Each row is where one point has got to under a steady rotation. How many steps took it there?
The counts run from 0 to 537.
[-10  -5   6   3   7  -5 -12 -16 -12   8   1   1 -10  17   1  -1 -12 -14
  10  -8  -2  -8 -17   6   6  -7   8   3  -1  -8  13   2  -1   1   2   9
   4] : 90
[-15  -4   5  -4   2  -3 -19  -7  -7   4   3  -1 -12   8   5   6 -10 -17
  13  -4  -7  -4 -12 -10  10  -4   0   7   2   5  14   2  -3   6   2   7
  -3] : 495
[ -9   2  -3   2  -8   3 -15 -12  -9   5   4  -5 -20   7  -3   4 -15 -14
  -6  10  -1  -5 -13   3  -3   0   3 -12   2  -7   9   7   6  12   4   1
 -12] : 382
[-10  -7   4  -2 -16   4 -17  -9  -5   1  -5   3  -9  14   9  -4  -1 -15
  12  -6  -6  -8 -15  -1  15   6  -5  -2   9   0   6  -1   0   1   2  13
   8] : 428
[ -9 -10   3  -5   0  -9  -7  -9 -10   0  -1   3  -8  20   8   7 -21  -2
   9  -3 -10 -14 -12   3   9  -3   8   4   8 -12  -2  -4  -3   2  10   6
  -4] : 125
[-11  -4   3   8  -2  -9 -18  -5   1   1 -16   3  -9  16   0   2  -7 -13
   9   3  -9  -6  -6  -3  13   0  -7   3  16 -13  -1  -3   2  -3  13  -1
   1] : 233
[-11   9   1  16  -8   1  -9 -10  -6   2  -3  -4 -20  12  -1  -2  -5 -15
  -3   7   3  -8 -10  -5  -1  -1 -11  -6   8  -9  11   2   4  10   8   2
 -13] : 10
[-10   1   1   8 -10   7  -7  -9 -13   2  -7   0  -9  21   0  -9   1  -4
   2   0  -2  -6 -10  -7   8  -2  -3   0  15  -9  10   3   7  11  13   1
 -14] : 229
[  4  -2  -2  -1  -4  -5 -15  -7 -10   3  11  -5 -16  18   9  -1  -3 -11
   8  -1  -2 -13  -8  -4   7   8  -5 -16   0  -5  -2   0  -2  16   4  -3
   4] : 203
[ -6  -8  -1   1  -5   1 -14 -11  -1  -8  -5   1  -4  10   3   9 -18 -12
   3   8 -13 -13 -14  11  -1   1   4  -5  10 -14  -5   0   5   6   8   0
  -2] : 221
[ -4  -6 -10   6  10   3 -19 -12  -5  -5   0   3 -12  19   2  -6   0  -9
   0  -6  -4   0 -16 -10  11 -10   4  -2   8  -7  10  10   6   5   5  -2
   4] : 178
[ -6  -3  -3  -2  10   1 -20  -8  -7  -3   7  -5  -6  18   8   7  -9 -15
   1   6  -6   2  -6 -11  12 -12   0  13  10  -3   5   3  -3   1  10  -6
   0] : 211
[ -3  -3  -6  -1  -8   8 -22  -7 -10   2   0  -3  -5  28  10   1   0 -11
   2   3  -7   0  -8  -8  16   0   3  -1   9  -6   1   2   4   3   7  -5
   9] : 143
[ -9   2   2   9  -7  -5  -9 -12   4   3   2   1 -17  14  10  -9  -2  -4
   2  -1  -2  -9 -12 -11  17   3  -9  -2  12 -10  10   2  -1  -1   8   9
  -2] : 269
[ -8   3  -4   6  -3   9 -12  -4  -6   5   8 -10 -11  20   3   8 -16 -19
  -7   6 -14   0  -3  11   8  -9   3   1  12  -4   7  -2  -5   3   6  -4
  -9] : 470
[ -2  -9   1  11   5  -1  -3  -9  -9   3  -2  10  -6  21   6   1  -8  -9
  12   0 -11 -10  -8   6   8   3  -1  -4  17 -19  -4   1  -2   8  11  -3
  -5] : 289
[ -9  -8  10  16  -5   5 -18  -2  -4   0  -4  -6  -4  18   3   5  -9 -20
   4   4  -2  -9  -9   3   1  11  -4  -1   7  -7  -3   1  -6  12  13   8
   2] : 46
[ -1   2   4   4 -16   1 -10  -6 -14   9   2  -9 -12  20   7   0  -2 -20
   6   1  -4 -12  -4   4   3   5  -3 -13   5   0   1  -5  -2  13  -2   3
   5] : 327
[ -6  -7  -2  -7  -4   3 -20  -6   0 -11   6  -7   1  17   4   7  -8 -10
   2   5  -9  -9 -11  -9  14   3   4   4  13  -5  -1  -7   0   7   8  -2
   3] : 244
[ -3  -2   8   7  -4 -10  -6 -14  -8  11   0  -5 -13  18   4  -7  -7 -10
  12  -3  -5 -17  -9   5   7   6   2 -10  11 -18  -1  -1  -1   5   6   4
   1] : 6
[ -8  -1   4   1  -8   2 -23 -10  -9   4   8  -3 -10  14  10   8 -14 -20
   4   7  -8  -4 -15   7  11   4   2  -5   2  -3   5   5  -4  -2   0   7
  10] : 23
[ -8   2  -2  13   8   5 -12  -9  -5  -1   4  -2 -14  13   0   3  -7 -24
  -6   0  -7  -2 -10   2   4 -11  -8  -1   8   0  14   5  -5   8   3  -3
  -3] : 274
[ -3   6  -8  -4  -7   3 -14 -10  -8  -2  -1   6 -25   6   7  -3  -8 -19
   5   1  -6   1 -11  -8   7  -2  -8  -5   3  -3   0   2  13   7  -4  -3
  -9] : 483
[ -2  -1  -3  -4  -1  -5 -21  -3  -8   4  -8   4 -17  19   3   6  -8 -21
  10   2 -11   4  -3   4   8  -7  -1  -5   6  -8  -5  -1   6   3   2  -9
   0] : 199
[ -7   7  -1   3   1   2 -12  -7 -10   8   5 -17  -4  24  -3   3  -1 -12
  -4   5 -10  -5  -1   0   1 -10  11   0  13  -9  17  -4  -2  10  10 -10
  -8] : 31
[ -6   1   3 -10  -2   3 -15 -17 -11  -1   4 -10  -3  11  -1   0  -6 -16
   9  -3  -3  -9 -17  -6   0  -6  10  -1   1  -3  14  -5   8  18   3   1
  -1] : 439
[ -3   2 -10   5  -2   6  -8 -11  -7 -11  -6  11 -16  15   2  -6  -1 -15
  -2  -4  -6  -7 -10  -4   8  -5 -14  -6  11  -2   4   2   7  10  -2  -2
  -5] : 77
[-10  -3   7   7   3   1  -6 -18 -14   2   5  -9  -6  17   0   0 -18  -9
   8  -3  -1 -14 -20   2   0  -4   5   3   3  -8   0   1   2  15   8   5
  -8] : 473
[  3  -6  -5   5   1  -6 -13  -5  -8  -4   3   3 -15  23   4   6  -5 -14
  -1   4  -4 -12  -5   5   1  -3  -6 -15   6  -4   2   6  -7  10   4 -11
   5] : 238
[ -8  -2  -4  -1 -11  -3 -11  -3  -8  -8 -11  -2 -13  28  -2   4 -14  -3
  -6   5   1 -11  -4   1   3  -4  -3  -2   8  -8  -7  -3   4  11   9  -7
  -5] : 261
[-10   2  -3   3  -3   2 -21  -5  -4   2  -9  -6 -10  20  -7   2  -4 -11
   1   7 -10   5  -5  -1   6 -11  12   1  10 -14   9   2  10   1  11  -8
  -3] : 318
[-16  -2  -6  -3  -4   2 -14  -4  -7  -7  -9   9 -14  17  -2  -4  -2 -14
  -1  -8  -2  -4 -13 -10  12 -15  -9   4  11   6  16   2   2   8   2   0
  -7] : 460
[-11  -1  -6  -5   9   0 -13  -9  -6  -4   8   3 -10  11   9   1  -4  -7
   4  -3  -9  -6 -10 -18  16 -10  -5  10  12  -2  14   2   0  10   6  -4
 -11] : 212
[ -2  -2   2  -9  -1  -8 -17  -4  -5  -5   1  -2 -15  11   1  11 -13 -14
  13   4  -4 -15  -8  -8  -1   5  -3  -6   2  -7  -5  -5   2  19   6  -8
  -7] : 136
[ -2  -2  -7   1  11  -7 -15  -7   1   0   7  -8 -10  21   3   4  -1 -17
   2   1 -14 -10   0   1   8  -6  -1  -3  12  -2   6  -2  -9  12   3 -12
   6] : 115
[ -7  -1  -1  -1  -9  -1  -8 -12 -10  -6  -1   6  -4  17  15  17  -7 -19
   1   8 -11 -12  -1   0  10  -1 -15  -1  12  -4   6   1  -9   5   6  -4
   1] : 272
[ -7  -3   1  -2  -4 -10 -16 -16  -6  -3  -7   8 -20  14   0   0 -16  -5
  10   0  -2 -11 -17  -1   3   2   4  -6   4 -15  -2   3   9   0   5   3
  -5] : 321
[ -9   9  -4  -6  -8   4  -8 -11  -8   1   1 -13  -6  14  -3   0  -4 -12
   4   1  -8  -7  -5  -8   4  -7   6   3  12  -8  18 -10   7  11   5  -4
 -11] : 32
